In the data rows, zero lies at 7.5, halfway between 7 and 8.
Some points, one per row:
[7,4,4,7,13,10,9,13,4,14,15,6,11,9,10,5,14,13,6,10,0,4]
[5,9,6,3,6,5,2,4,7,0,5,10,15,4,5,8,8,6,8,12,5,3]
[11,10,11,4,4,9,7,5,9,0,0,9,9,10,5,8,4,4,7,6,15,9]
[6,12,8,10,4,1,5,2,7,9,5,9,12,3,5,11,9,10,12,12,6,5]
[4,8,6,15,9,6,11,6,8,15,15,4,1,9,11,10,9,11,9,7,4,12]
[9,12,9,0,2,6,7,9,12,0,0,6,14,2,10,7,0,13,8,5,15,7]
[6,10,5,8,4,0,5,8,10,9,2,9,12,0,7,8,10,10,13,11,7,4]
[4,6,6,8,12,4,8,15,6,15,11,9,4,0,9,8,11,15,10,6,1,3]
[8,5,5,15,10,7,10,10,6,15,15,6,3,10,8,7,15,9,8,7,3,8]
[11,8,10,4,5,9,8,10,9,0,0,10,11,6,7,7,6,5,9,6,14,7]
[5,2,8,4,9,11,8,9,3,2,8,10,15,5,9,8,11,7,4,14,2,2]
[7,5,6,15,11,7,10,10,5,15,15,7,3,9,8,8,15,10,8,8,1,7]
[5,6,3,15,11,4,8,11,7,15,15,5,0,7,9,7,13,11,9,7,0,8]
[9,10,1,10,8,5,11,9,11,15,15,0,1,12,12,6,8,13,10,5,6,12]
[8,9,2,5,6,10,7,1,9,4,14,2,8,15,9,6,4,2,4,9,8,12]
[10,3,10,15,12,13,10,10,4,11,15,9,0,15,6,6,12,2,4,5,6,10]
[3,10,14,0,7,10,5,3,6,0,1,11,10,7,6,11,0,9,4,7,8,6]
[10,7,11,5,10,13,7,9,6,1,9,10,1,14,4,6,3,5,3,2,10,9]
[9,8,6,6,3,9,7,3,13,0,0,5,4,12,7,5,1,0,5,5,15,14]
[10,12,9,0,3,7,8,8,12,1,0,7,10,7,8,7,0,10,9,3,15,9]
[4,9,14,2,8,9,6,5,5,1,1,12,8,4,6,12,0,9,6,7,8,5]
[9,8,7,15,6,4,8,6,9,12,5,7,6,5,7,7,12,4,11,10,9,9]
[8,12,4,13,6,5,10,3,10,15,15,1,5,15,10,9,8,11,10,8,7,13]
[11,9,11,6,5,8,7,8,7,1,0,10,12,6,5,7,7,5,9,7,12,6]
[13,9,8,9,3,11,9,1,11,1,2,3,4,15,7,7,4,0,5,5,15,15]
[6,12,12,7,5,4,5,3,7,4,1,11,12,4,6,12,6,9,11,9,9,5]
[8,7,13,2,10,13,6,8,4,0,4,12,4,10,5,8,2,6,3,3,9,7]
[6,2,1,2,12,8,7,15,8,10,13,6,7,1,11,2,10,11,6,6,2,3]
[3,5,6,3,9,9,6,6,4,3,10,9,15,5,8,9,9,8,5,14,1,3]
[10,5,9,13,10,11,10,11,7,12,11,7,0,12,7,6,9,5,6,4,9,11]
[13,11,6,13,4,8,7,1,12,7,5,3,1,15,7,6,6,0,7,5,15,15]
[3,9,7,15,10,6,10,3,7,15,15,5,0,12,10,13,8,11,8,8,2,12]
Then 18 other points, each followed by its number:
[8,11,11,9,3,3,5,5,7,4,0,11,15,1,5,10,10,8,13,12,10,4] 0
[13,10,5,15,3,8,9,0,12,8,6,2,0,15,7,7,7,0,7,6,15,15] 1
[9,11,7,0,3,7,8,7,13,2,0,6,9,6,9,7,0,10,8,3,15,10] 2
[9,7,9,15,10,8,11,10,4,15,15,7,6,10,8,8,15,10,9,9,4,7] 3
[8,9,7,15,6,3,7,5,9,13,5,8,6,5,7,9,13,5,12,10,9,9] 4
[11,8,6,7,4,9,7,4,12,0,0,5,1,14,6,5,3,0,5,4,15,14] 5
[0,10,14,4,6,6,4,1,3,2,1,14,15,1,6,15,2,11,9,11,4,3] 6
[7,8,8,15,6,4,8,3,8,12,5,8,4,7,6,10,12,3,11,11,8,10] 7
[9,10,8,0,5,9,8,8,11,1,0,7,9,6,9,7,0,9,7,4,14,9] 8
[6,4,7,9,12,6,9,15,5,15,12,11,9,0,9,6,15,15,11,9,0,1] 9
[11,8,11,5,8,12,7,8,6,0,6,8,4,14,5,6,5,5,4,3,12,9] 10
[7,8,4,9,10,4,8,12,8,15,15,6,3,4,9,6,10,14,10,6,3,6] 11
[6,4,8,11,11,6,9,13,5,14,11,11,8,0,8,8,14,12,9,9,1,3] 12
[4,9,12,0,6,8,5,4,6,0,0,11,11,3,6,11,0,10,6,8,8,5] 13
[7,1,3,8,10,7,7,15,6,11,12,8,11,1,9,4,15,8,8,10,0,2] 14
[3,7,12,6,12,7,6,8,3,8,10,12,8,2,6,11,7,13,7,9,1,2] 15
[9,9,14,9,9,7,7,10,3,7,6,13,11,4,5,10,11,11,10,8,5,2] 16
[9,11,9,0,3,7,8,7,12,1,0,6,11,5,9,8,0,10,8,4,15,9] 17
Which three of these numbered points are nearest to each point below, looking only along the 8 directions in which the first points spread most? Their numbers follow each, nearest first.
[3,11,12,0,6,7,5,2,8,0,0,10,10,4,6,12,0,10,7,7,10,6] > 13 6 17
[7,13,10,0,3,7,7,6,11,0,0,7,15,4,9,10,0,12,9,6,13,7] > 17 8 2
[6,9,7,15,7,3,7,5,8,14,7,8,7,4,7,9,13,7,12,12,6,7] > 4 7 3
[7,12,9,0,3,5,7,6,12,2,0,7,13,3,9,10,0,13,9,5,13,7] > 17 2 8
[9,8,12,3,8,12,7,6,5,0,7,11,4,13,4,8,2,6,4,3,10,9] > 10 8 5
[8,9,8,9,4,3,6,7,8,7,1,10,12,1,6,8,11,7,12,11,9,5] > 0 4 16
[10,8,12,2,9,14,7,7,5,0,9,9,5,15,5,7,2,7,3,3,10,8] > 10 8 5
[4,10,10,1,8,8,5,5,7,2,4,10,10,5,7,10,1,10,6,8,7,5] > 13 6 8
[8,9,8,10,5,2,5,8,8,7,0,11,11,0,5,7,11,7,13,10,9,3] > 0 4 16
Now 18 new points, numbered from 0 again:
[3,4,6,5,8,9,6,6,3,4,9,10,15,4,8,9,11,8,6,14,1,2] 0
[10,4,10,15,12,12,9,8,3,10,15,9,2,15,5,7,13,3,5,7,5,9] 1
[7,6,7,13,9,7,11,9,8,15,10,6,3,8,10,8,10,8,8,7,7,11] 2
[8,10,7,12,5,9,5,0,9,2,6,5,3,15,4,8,5,0,4,8,12,14] 3
[9,7,12,4,11,13,7,10,4,1,9,10,3,14,5,7,4,7,3,2,8,8] 4
[12,9,5,7,4,9,8,5,10,4,7,3,8,15,8,5,7,2,7,7,13,12] 5
[10,9,13,3,5,8,6,8,6,0,0,11,14,4,5,9,6,8,9,8,11,4] 6
[7,8,7,6,4,9,6,1,11,0,0,6,5,12,7,8,1,0,5,7,15,13] 7
[8,4,6,8,10,8,10,15,8,13,9,7,7,2,10,6,11,12,8,6,5,5] 8
[7,14,10,6,5,3,5,2,7,7,5,8,12,6,5,11,5,11,12,10,9,6] 9
[9,13,6,0,3,7,8,7,12,3,3,4,13,8,10,8,0,13,9,4,14,9] 10
[7,3,10,15,13,12,10,10,3,13,15,9,3,12,7,7,13,6,4,7,2,8] 11
[6,5,8,9,9,7,11,13,7,14,7,9,9,2,11,9,11,11,9,8,4,6] 12
[11,6,12,15,11,11,11,8,4,12,14,9,2,15,6,9,13,5,6,5,7,10] 13
[9,1,10,15,14,13,11,10,2,14,15,10,0,13,7,7,15,3,4,7,3,9] 14
[8,7,8,15,6,4,9,3,7,14,6,8,6,8,6,9,15,2,11,12,8,9] 15
[8,13,10,10,3,2,6,2,8,9,3,9,11,5,6,11,8,8,13,11,10,6] 16
[6,5,2,0,9,6,7,15,8,8,11,7,13,0,11,3,9,15,8,8,2,1] 17
Which three of these numbered points are nearest to each point below, looking only along the 8 directions in which the first points spread most? Their numbers follow each, nearest first.
[6,12,7,4,3,3,6,3,11,7,3,6,8,5,8,9,1,10,10,7,10,8] > 9 10 16
[8,9,9,11,5,3,6,6,9,7,0,10,8,1,5,8,9,6,12,9,11,6] > 16 9 6
[8,5,6,8,10,7,13,15,9,15,11,5,6,2,12,6,11,15,10,5,5,7] > 8 12 2
[9,6,4,5,9,7,6,11,8,7,12,6,10,6,7,5,11,9,8,8,5,5] > 8 17 12
[9,12,8,0,3,6,9,7,13,4,0,5,9,7,10,8,0,11,9,4,15,10] > 10 6 7
[9,8,7,5,4,10,7,3,11,0,0,6,6,13,7,6,2,0,5,6,15,13] > 7 5 3
[8,5,10,15,13,11,10,10,3,13,15,8,2,14,7,7,12,6,5,7,3,9] > 11 1 14
[7,5,1,0,9,5,7,15,10,8,11,5,13,0,11,2,8,15,8,7,3,2] > 17 8 12
[7,7,12,13,12,12,10,7,3,12,15,9,2,14,7,10,9,8,5,6,4,9] > 13 11 1
